In the data rows, 128 means zero.
Here are some points:
tensor([137, 130, 122, 171, 184, 133, 117, 177, 153, 121, 141, 126, 152, 167, 162, 184, 129])
tensor([136, 116, 109, 172, 190, 148, 121, 142, 167, 138, 142, 155, 148, 180, 166, 184, 148])
tensor([ 47, 145,  59, 161, 111,  82,  91,  93, 135, 144,  50, 120, 119,  62,  37,  92, 109])
tensor([138, 149,  77, 122, 120, 143, 243, 135,  46, 153,  98,  80, 174, 244, 173, 158, 118])
tensor([ 83, 133, 127,  86,  94, 163, 129, 132,  75, 120,  60, 106, 181, 129, 117, 138,  97])
tensor([140, 128, 132, 121, 136, 138, 137, 160, 152, 122, 112, 124, 117, 156, 140, 180, 127])
tensor([152, 141, 147,  89, 176,  48, 122,  66,  44, 139,  57, 164, 148,  90,  60,  84,  83])
tensor([ 89, 122, 137, 197, 188, 184, 163, 173,  75, 171, 159,  71,  66,  72, 179, 119, 188])
tensor([107, 142, 186,  57,  97, 101, 108, 101, 110, 114, 170, 120, 146, 174, 158, 113, 171])
tensor([140, 126, 133, 143, 126,  96, 132,  55, 103, 123,  66, 149, 162,  87,  81,  90, 129])
tensor([146, 115,  85, 220, 176, 148,  97, 175, 187, 122, 141, 130, 182, 186, 206, 210, 146])
tensor([ 98, 109, 143, 106, 108, 131, 142, 175, 153, 117, 153,  73,  97, 116, 111, 127, 152])
tensor([174, 141, 143, 154, 146, 120, 132, 139, 156, 130, 155, 145, 116, 139, 156, 135, 145])
tensor([ 75, 153, 160,  71,  99, 109,  84, 107, 136, 150, 199, 178,  59,  84,  79, 102,  86])
tensor([154, 140, 143,  67, 165, 135, 141,  68,  84, 137,  57, 121, 152, 171, 149, 188, 155])
tensor([114, 169, 158, 138, 139,  91, 132, 172, 195,  56, 122, 103,  38, 105, 136,  50, 135])
tensor([143, 128, 113, 196, 137, 135, 137, 162, 124, 123, 133, 128, 167, 158, 134, 128, 120])
tensor([111, 180, 191, 132,  82,  83, 106, 164, 121, 109, 136, 195,  75,  83, 103,  97, 144])
tensor([139, 117, 147, 107, 154, 130, 173,  75,  96, 141, 155, 115, 143, 172, 179, 192, 156])
tensor([145, 107, 126, 115, 152, 132, 147, 124, 129, 121, 171, 160, 122, 156, 128, 104, 139])
tensor([154, 105, 181, 142, 236, 108, 160,  58,  88, 175,  85, 174, 158, 167, 152, 199, 159])
12 more points follow, each with its number after it:
tensor([ 98, 128,  81, 104,  70, 121, 141, 149, 124, 128, 168, 136, 162, 116, 122,  97, 141]) 0
tensor([159, 123, 123, 155, 166, 151, 126, 130, 132, 140, 149, 135, 144, 179, 162, 144, 136]) 1
tensor([167, 127, 138,  77, 168,  81, 122,  42,  61, 117,  54, 162, 178, 144,  84,  85, 124]) 2
tensor([105, 181,  92, 166, 153, 123, 199, 102, 154, 148,  75,  57, 164, 210, 178, 227,  83]) 3
tensor([162, 145, 153, 135, 117, 161, 122, 154, 163, 116, 132, 146,  92, 123,  96, 139, 134]) 4
tensor([148, 127, 120,  85, 107,  81, 125, 119, 169, 139, 175, 110, 130, 171, 132, 170, 139]) 5
tensor([130, 122, 126, 142,  85, 175, 139, 144, 108,  97, 140, 138,  90, 124, 107, 180, 150]) 6
tensor([149, 116, 110, 202, 177, 126, 121, 146, 148, 125, 180, 143, 145, 168, 157, 202, 153]) 7
tensor([171, 133,  49, 148, 118, 177, 150, 192, 149, 185, 164,  61, 158, 153, 154, 164,  62]) 8
tensor([127, 173,  87, 227,  84, 127, 148, 156,  76,  97,  96, 129, 188, 127, 114,  67,  85]) 9
tensor([106, 131, 131, 118,  79, 158, 155, 181, 136, 168,  37, 114,  80,  57,  60,  96, 150]) 10
tensor([133, 104,  97, 154, 120, 158, 105, 123, 144, 124, 129, 136, 146, 119, 119, 181, 146]) 11
Which of these numbered points is nearest to each point below, ignoring the direction in which the first points spread most? Its number follows each.
tensor([115, 142, 124,  91, 181,  54, 117,  51,  53, 119,  51, 137, 136,  72,  60,  84,  85]) > 2
tensor([147, 168, 155, 134,  94, 144, 138, 120, 151, 122, 160, 130,  83, 110,  79, 130,  86]) > 4
tensor([ 64, 122,  55, 167,  96,  53,  94,  31,  91, 128,  82, 115,  89,  82,  52,  73,  60]) > 3
tensor([152, 144, 156,  77, 135, 112, 149,  58,  62, 121,  48, 131, 154, 168, 130, 145, 114]) > 2
tensor([127, 129, 154,  76, 171,  33, 124,  43,  47, 140,  56, 186, 117,  75,  58,  75,  60]) > 2
tensor([106, 114,  72,  93,  97, 138, 126, 157,  97, 135, 145, 133, 153, 125, 113, 113, 136]) > 0
tensor([152, 119, 119, 174, 175, 129, 129, 147, 158, 124, 159, 138, 160, 174, 167, 182, 136]) > 7
Now 12 new points, numbered from 0 again:
tensor([105, 128,  84,  79, 102, 115,  99, 123, 168, 129, 101, 144, 168,  88,  83, 115, 107]) 0
tensor([131, 129, 143,  95, 105, 138, 139, 110, 127, 123, 164, 126, 119, 144, 152, 121, 138]) 1
tensor([120,  73, 140, 159, 145,  82, 127, 144, 176, 129, 184, 185, 123, 215, 147, 152, 107]) 2
tensor([138,  55,  89, 149, 181, 123, 163,  94, 167,  60, 166, 118, 121, 121, 176,  80,  97]) 3
tensor([ 94,  87, 149,  78, 106, 157, 124, 144, 168, 147, 114, 145, 106,  70,  83,  83,  72]) 4
tensor([128, 108, 154, 151, 152, 152, 126, 130, 174, 134, 169, 144,  94, 154, 147, 174, 143]) 5
tensor([146, 124, 142, 131, 149, 132, 132, 146, 160, 128, 151, 130, 121, 160, 150, 177, 123]) 6
tensor([ 90, 160, 152, 136,  89, 164,  97, 170, 156, 136,  94, 115,  68,  52,  59, 104,  86]) 7
tensor([165, 143, 131, 130, 157, 135, 107, 132, 175, 118, 167, 122, 139, 166, 159, 163, 134]) 8
tensor([156, 114,  95, 189, 191, 244, 131, 196, 114, 141, 206, 125, 159, 169, 205, 226, 110]) 9
tensor([154, 134, 118, 152, 151, 137, 111, 152, 129, 141, 162, 142, 161, 160, 159, 169, 140]) 10
tensor([109, 132, 143, 116,  87, 127,  60, 161, 157, 122, 116, 112,  92,  80,  84,  90, 115]) 11
The same question for these:
tensor([121, 151, 156,  82,  80, 146, 133,  96, 109, 100, 147, 109, 127, 118, 137,  89, 135]) > 1
tensor([102,  95, 170, 151, 125, 143, 133, 176, 144, 148, 110, 202, 122, 104,  91, 105, 134]) > 4
tensor([133, 121,  83, 119, 100, 133, 133, 162, 119, 121, 166, 125, 166, 135, 126, 118, 132]) > 10
tensor([130, 123, 114, 150, 100, 105, 153, 208,  61, 148, 163, 121, 116, 153, 125, 105, 139]) > 10
tensor([132, 130, 144,  83,  98, 130, 133,  90, 113, 130, 155, 141, 123, 142, 163, 140, 143]) > 1
tensor([160, 125, 138, 110, 125, 144, 132,  88, 104, 158, 128, 122, 141, 175, 185, 153, 136]) > 1
tensor([ 70, 133,  58, 106,  58, 138, 107, 101, 121, 145,  77, 105, 123,  80,  52,  93, 158]) > 0
